Rows swapped in pairs by one turn or mirror: which row each one swaps with
The rows were stretched afterwards, more along some directions than others.
Suz: [  9 -21 -22  19 -24  16  32   3 -10  40   6 -16 -16 -21 -38   1   6  -1
 -11  -5]
Vodaz: [ 17  12  -5   8   3 -13  40  19   1  -8  -1  32  -2 -24  10  -4  -5  26
 -15   5]
vebo: [ -8  29 -19  23  -7   5  -1  16  -7  -2 -14  26   8   8  35  -5  -2  19
  -6  -8]
Delu: [-15  15   7  27 -30  12   4 -33  -6 -43 -15   8  -3 -11 -22   6 -11  -3
  18  24]
bipep: [-10  34 -28  20 -47   2  -2  19  16  13   2  16  14   4 -21 -19 -10  16
 -17 -11]
rosal: [  0   1  -8  -9  15 -17   5 -15 -16   5 -32  -9  -8   3   6 -12   0  -2
 -15  -7]
Kip: [  6   4   7  16   0 -29   2   7   9 -13 -26  20 -29  -6   2  -5 -11   0
 -16  -5]
Geve: [  2  -5 -39  10   2   9  28  -2  -7   2 -29  21 -21  -1 -15  21  26  59
 -16  22]
tokem: [ -8 -12 -15   0  17 -11  19  -1  -9   7  17  21 -14   9  22  -8 -28   9
 -43 -24]
Goke: [  9  -6  14  -1  -8  19  52  -3  -5 -15  -9   7  -2 -32 -20   2 -13  15
 -13   6]
tised: [-18  -2 -61  -4  -1 -20 -16 -12  -5  11  18  11  -4  37  18   2  17  22
  -4 -23]
bunet: [ -4 -15  21  11  12   4  29 -32 -12 -22  49  16 -12   4 -31  15 -16 -11
  16  -9]
sos: [ 10  10 -27   4  -2 -22   0  34  19  12  10  36   6  -1  30  -1  -7  32
 -22  -4]
Pezen: [ 23  18 -48  12 -19  -7  18  15   0  25 -28  -4  24 -12 -30  -6  18  20
 -12  24]
Ker: [  8 -19  27 -12  -6   6  19 -22  -2   1  40 -15   3   5 -14   9 -27 -21
   8 -18]
fepif: [-17 -34 -30   0 -26  11   3  -1  -7  15  38  12  -4   9  -6  13  -7 -17
 -18 -29]
fum: [-12 -31 -19 -26   3  10  20   1  -2  29   9  -6  15 -10  35   5  18  -5
   3 -13]
Fafe: [ -7  -7   1  12 -13  16  15  11   0  29  14 -21  12 -21  -2 -27   5  19
 -31  19]
nis: [-17 -39 -14   4  -6   9  20   3 -32  42   5   1  -1 -16   5   9  17  18
 -12   3]
Gifo: [ 25 -11   2   6  14   0  25   9   4  25  31  -6  18 -16 -30   9  15  -8
 -13 -17]
vom: [-11  -1 -17 -12 -19   2  17  -7   9 -18   3  12   0  -5  -1   4 -14  33
  -3   4]
buk: [  4 -15 -40   6 -37   8 -10 -10  14  10   5  -2  -6  24 -29  18  -6 -20
  15 -23]
sede: [ -7   6   5 -15 -25  19   3   2  14  23  30 -16  10  -3  18 -12  11  -6
 -18  -9]
fusop: [-27  20 -30 -11 -42   6  -1   5   4  14 -30   6   2  12  18  -9  21  42
 -24  19]
Bomag: [ 16 -14 -31 -18 -13 -19   9  15  25   9  27  15 -13   5  -8  -1 -42 -10
 -21 -21]
vila: [ 13  55  -8  34 -21   9  24 -12  -1 -35 -40  -7 -29 -14 -10 -25  -3  34
  -1  28]
fal: [-23  -7 -28  -9 -17   0 -36  21  23  33   8  -3   5  24  25  17  45  13
 -15  -7]
tila: [ 27   2 -12  22  -9   6  46 -13 -29  -3 -28   8   7 -16 -41  12 -18 -16
 -10  -1]
Ruv: [ -6 -19 -20  -4  11   1  27   5 -21  31  25 -23  -6  -3  16 -18   6  22
 -42  -8]
Bana: [ -1   9 -22  24 -11   5   6 -17  17  -1  14  10  -8  25 -24  16  -3  -7
   2 -10]
pib: [-35  -5 -18 -17 -31  14 -11   1  -1  25  14  17  16  10  32  -8   0 -10
 -12 -38]
ronop: [ -9 -37 -28  16  16   3  20 -15 -13   3  13  21 -18 -16 -12  29  22  29
   5   3]
dumel: [ -7  -4 -23  32  -3  -2  15 -18 -13 -19  16  27 -19  -5 -40  13   2  22
  -7  15]
vugen: [ 13 -29   8   9  -7  16  46 -25 -25  -7  43  -8  -1 -28 -27   3 -27 -29
  17  -5]
Veg: [-23  26  -5   1 -43   0 -14   8   1  -3   3   4  17  16  19 -24 -13  24
  -9 -17]
rire: [-20  -7 -36   8 -34   1  -3 -22  -8  13 -22  11 -23  20  -6  14  11  16
  10  13]
sakup: [ 14  22 -30   8 -30  16   1   4  23  -6  12   5   2  13 -25  -3  -5   0
   3  12]
pebo: [ 24  11  21  24   7  -3  27 -12   5 -22  24  -7 -21 -11 -42   5  -4  10
   3  17]
lub: [-33  -4 -13  24 -19  31  12 -16  -7   1  -8  38 -12   5 -17  39  12  13
   8   5]
goz: [ 14   3  -5  -7  11   8  52   1 -27  10  -1  -8  20 -27 -18 -29  -4  11
 -34   2]
rig: [ -4  12  14  10  -3  -7  -2   3   8  16   8  -7   3   3 -33   7  44  19
 -12  22]
biki: [ 17  -7  11  12   6  20  75 -14 -16   3  22  -6 -17 -36 -28 -19 -23  21
 -37  12]
fumuz: [  7   4   2   9  -2  -7  22  10  12 -12  -8  50  -8 -14 -11  19 -20   9
  -4  -4]
luruf: [-24  -5  -2  37   2   4   1 -29 -24  -7 -11  -1 -18   0   0  -2  26   8
   0   7]
zet: [ -8   5   2 -10 -28  28  16 -22 -21   8  -1 -13   3  13   0   4 -14 -11
  11  -7]
Lomo: [ 23  35 -43  14 -31  -1  12   4  24  12 -26   1 -11  -5  -8 -11  12   9
  -2  18]
Vela: [-20   2 -38   2 -66   1 -16   3  -2  30  -9   6   1  19  -1  -5 -10  14
 -33 -23]
ruza: [  4   2 -35  -4  -6   0  34  19  -2   5  23  42  17   4   0   3 -17  36
 -20 -21]
vaku: [ -9  41  -6  34 -24  -1  -5   2   5  -7 -27   0  13   3   8 -13  31  33
   3  21]
Vus: [-20  12 -13  24 -41  14   9  -2  16 -10  39  38  -8  -2  -4  -3 -24   9
 -22 -13]

Geve swaps with Delu
vugen swaps with ruza
Veg swaps with nis
buk swaps with Pezen
biki swaps with Vus
sakup swaps with tila

Rows swapped in pairs by one turn or mirror: which row each one swaps with
The rows were stretched afterwards, more along some directions than others.
Kazi: [-34  13  -1  12  -8  16 -11 -18  29  -1  10 -12  10   4   0  -6  17 -20
  18  -2   4  31 -13]
vula: [ -5 -28 -22   3  -9   1  -2  19  37  -7  -7   5   8  -7   1   4  -7 -22
  15   0 -20   6  -2]
fuz: [ -5  -1   6 -21  14   3 -18  -8  27  14   2   9   6 -16   9 -20  -6   5
   7   4  22  -6  -6]
Lepud: [-10   9  -2  21   8 -12 -11   5  34   5   1 -18   2  -8 -15  11   7  -2
   9  -8   0  17   0]
famu: [  6 -23 -16  -1   9 -12 -17  -6  16   6  11   5  -1  -2  11   5 -10   6
   9   1  -4 -23   0]
bas: [-24   2   0   9  -4  12  -4  28  17 -21   5  20 -11  11  -5   0   7 -14
  11   0  -2  27  14]
gapu: [-24  18  -7  22  -6  22  -3  14  30 -14 -11 -10   6  11   5  -4  23 -27
  11  -7 -12  33 -22]
Siru: [-15  -2   3  16   2   2 -14  23  13  -1  -1  -3  -7  11  -9 -13   3  15
  13   6  -9  20   1]
ner: [-12  14  15   0   8  13  -2   0  24 -18   3  18  10  -8   4  -2  11 -36
  10  -9  27  17   1]
bugil: [ -4  24  12  11  10   7  -7   6  21   2  -7   4   5   2  11   4  12   0
   3  -6 -24   0 -19]
bodut: [ -4   7  -1  11   0   9   0   1 -12  -2 -11   1   7  -2  -9 -14  35 -26
  14  15   5   5 -14]
mulaf: [-36  11  13 -17   6  17  -9  -4  23  -4  -2  16  12 -23   0  -9  38 -25
  19 -12  19   3 -11]
mik: [-13 -25   5  14 -15  25   3   1  12 -12 -13  16  21  11  10 -27  25 -34
  21   8  -9   9  -6]
Poze: [-26  19   6 -12  16   2  11   0  15   3 -10   2  11 -30   5 -12  15 -11
  13   0  25 -13 -17]
toze: [ -9 -17  12  34 -13  -3  -6 -10  36  -5   4  -3  17  21  -6 -11   5 -19
  20   3 -32  17   5]
fep: [ -7  11   4  19  13   5 -23  16  16  -1  -1   1  -4  15  -7   5  16   8
   7 -16   4  15   3]
zin: [ -3 -16   8  -3  16   2  -8 -25  -9   9  10  -7   2  -1   7 -15  31  -3
   3 -18 -10 -16 -15]
nom: [-28  12 -18  38 -24   4  -5  13  27  -8 -10   5  -5  19  -3   4  13  -9
  21  10 -33  35  -3]
fol: [-23 -19  -8 -19   6   7  -2  18   5  10   4  11   3 -20  11 -16  18   3
  20  -4   2 -27 -17]
neni: [-31 -18 -12  11  -7  12 -14  21  10  -8   6   0   7  10   5  -4  18   8
  14   3 -40   0 -14]
vapo: [-15  26   8   8   4  23 -17   1  33   1   4   3   8   2   6  -3  16 -19
   0  -1  38  38   2]
lok: [ -9  -4  18  -2   9   1  19  11  21   1  -8   3  27 -12  -4 -12   9 -18
  24   1  15   4 -11]
Giter: [-11  13  -9  15  -2   0 -16  -7  33   7  -1  -4  -2   9  13   6  10  10
   7   5 -47  -1 -31]
dud: [  4 -18  14   5  25  14 -10 -10  18   9   9 -11  15  -8   6  -4  27 -19
  12 -20   6 -14 -20]
fesa: [ 10 -25 -11  16   3  -6  -6 -15   7  13  11  -4  -2   2   2  -2   5 -15
  16 -11 -20 -21 -21]
zezo: [  3 -30  10 -12  17  -7 -18 -20  -3  14   6   6  -6  -6   3  -6   9   5
  -6  -7  10 -11  -9]
gano: [-10 -30  -6   4 -10  -6   9 -14  27  11   0  -5  12   2   3  -7  -2 -16
  23 -13 -22  -6 -11]
gelo: [-18 -11 -11  20 -18   8  10   6  10   3 -10  -8   6   5 -16 -14  28 -17
  27  -4 -21  31 -17]
Dez: [  5 -29 -19  13  10 -10 -13   3  25  16  24   0  -3   3  11   6 -11   3
  -5  -4 -19  -6   0]
Gima: [-12 -12  -1   5   7  16  10  25  -9 -16   2  11   6  -3  12  -3  26  -8
  21  -1  -9 -22 -18]
Nani: [ -2 -32  13  -9   6  11  -6   8  -2  12   7   6  11   7   6 -19  18   6
   0 -14   0  -6 -10]
Nane: [-25 -17  -3  -3  -1  13  -1  14   5 -11  -3   6  -8  -5   5  14  25  -7
  22  -1 -18 -16 -18]
Vumev: [-18  -6   3 -26  12  19  13  -2   6   8  11   9   7 -17   7 -15  19 -12
  18 -11  18 -16 -16]
refes: [ -8   6 -15  44  -2   4 -20  28  26 -15   3   7   1  11 -11   6   9 -24
  12   3 -23  20   6]
bupe: [  5 -22  -9   8   8 -14  -7  23   9 -11   0  -8   0   1  -3   0   5 -22
   4  -4 -15 -13  -4]
fizem: [  9 -13  11  -6  14   3 -13 -32  16  17   6   5   7  -3  12  -8   8  -8
  16 -15  37 -16  -2]
vegu: [ -4  13  -8  25   0   6  -5   2  13  -2  -1 -14  -4  16  -1 -12  11 -10
  -4  -7 -31  25 -15]
dalut: [-10  18   3  21  12  17 -15  -6  22 -16   4  -6   6   1  -2   5  18 -30
   3   2  12  23  14]
bupa: [ -6  11   4   9  18   5  -3  22   7  -6 -11  -5  18  -3   0  -5  26 -13
   1  -8  -9 -12 -22]
Koz: [-16  17  -6  20   4  15  10  12  33 -15   0 -14   0   6 -15  11   5  -6
   5  -9 -30  27   0]
Pog: [ -5  -8  -2   1  -2 -14  -4  20  18  -8 -12  29  -6   2  20   4  -4  10
  11  15 -17  -5 -12]
Nipud: [  9 -33   4 -14   7 -16 -13 -17   9  19  -4  15   5 -17   3  -4   4  14
   5   1 -11 -28  -8]
futem: [-24  18  -1   6  26  14 -21  19  16   0   3  -1  13 -20  -3  -7  30  -6
   1   2  28   6   0]
zugif: [  5 -16   0  29  -8  12   2  -8  20 -11   0   2  16  12   4 -24   1 -39
  11  11  -4  15  16]
Ralu: [ -7   0   3  23   5   4 -10  -2  17  16  15   2   8   9 -18 -10  13  -8
  -4  -4  -6  40   5]
balek: [ -3 -13   7  26 -16  11  10 -14   8  -9 -11  13  -2  16  11  -9  16 -22
   6   9 -28   4  -3]
Pefi: [ -4 -22   7   1  -7  -2   6 -40  26   0   9  17   5  -1  13 -24   5 -14
  16  -8  -6  -3   9]
vizo: [-16  18  10  11   5  11   4  -5  39  -7  -7   4  16  -7   6 -13  17 -34
  -3 -12  -4  12  -2]
vas: [-14   7  -2  27   5  -3  -7   1   7   4   9 -19   4  13 -23  -5  18  -1
  16 -11  -2  27  -1]
nivo: [-22   6   3   2  -5  10  -9  14  20  -6  -3  10  -8  -1 -14   3   4 -17
  11   2  10  34   5]
pakul: [ -3   8  11  16  12  16 -35   1  23  -6  -4  23   1   4   8   0  30 -13
   1   1  -1  18  -4]
Gogi: [  5  -9   8  30  -9  -3  -5 -18   6 -12  -7  11   2  17  12  -8  13 -30
  15  13   9   2   1]
nufad: [  7 -10  22  24  -7  -4  -3 -24  25  -2   3  13   7  12  18 -10  -1 -25
  20   2  -1   2   8]
sama: [-14 -16   5   5  -3 -11  -2  14   4 -15 -15  28  -8  -2   6  -5  -3  -1
   8  16  -9  -7   7]

vas swaps with famu
Dez swaps with Ralu
Siru swaps with fuz
Nane swaps with mulaf
vegu swaps with zugif
zezo swaps with futem
toze swaps with Giter

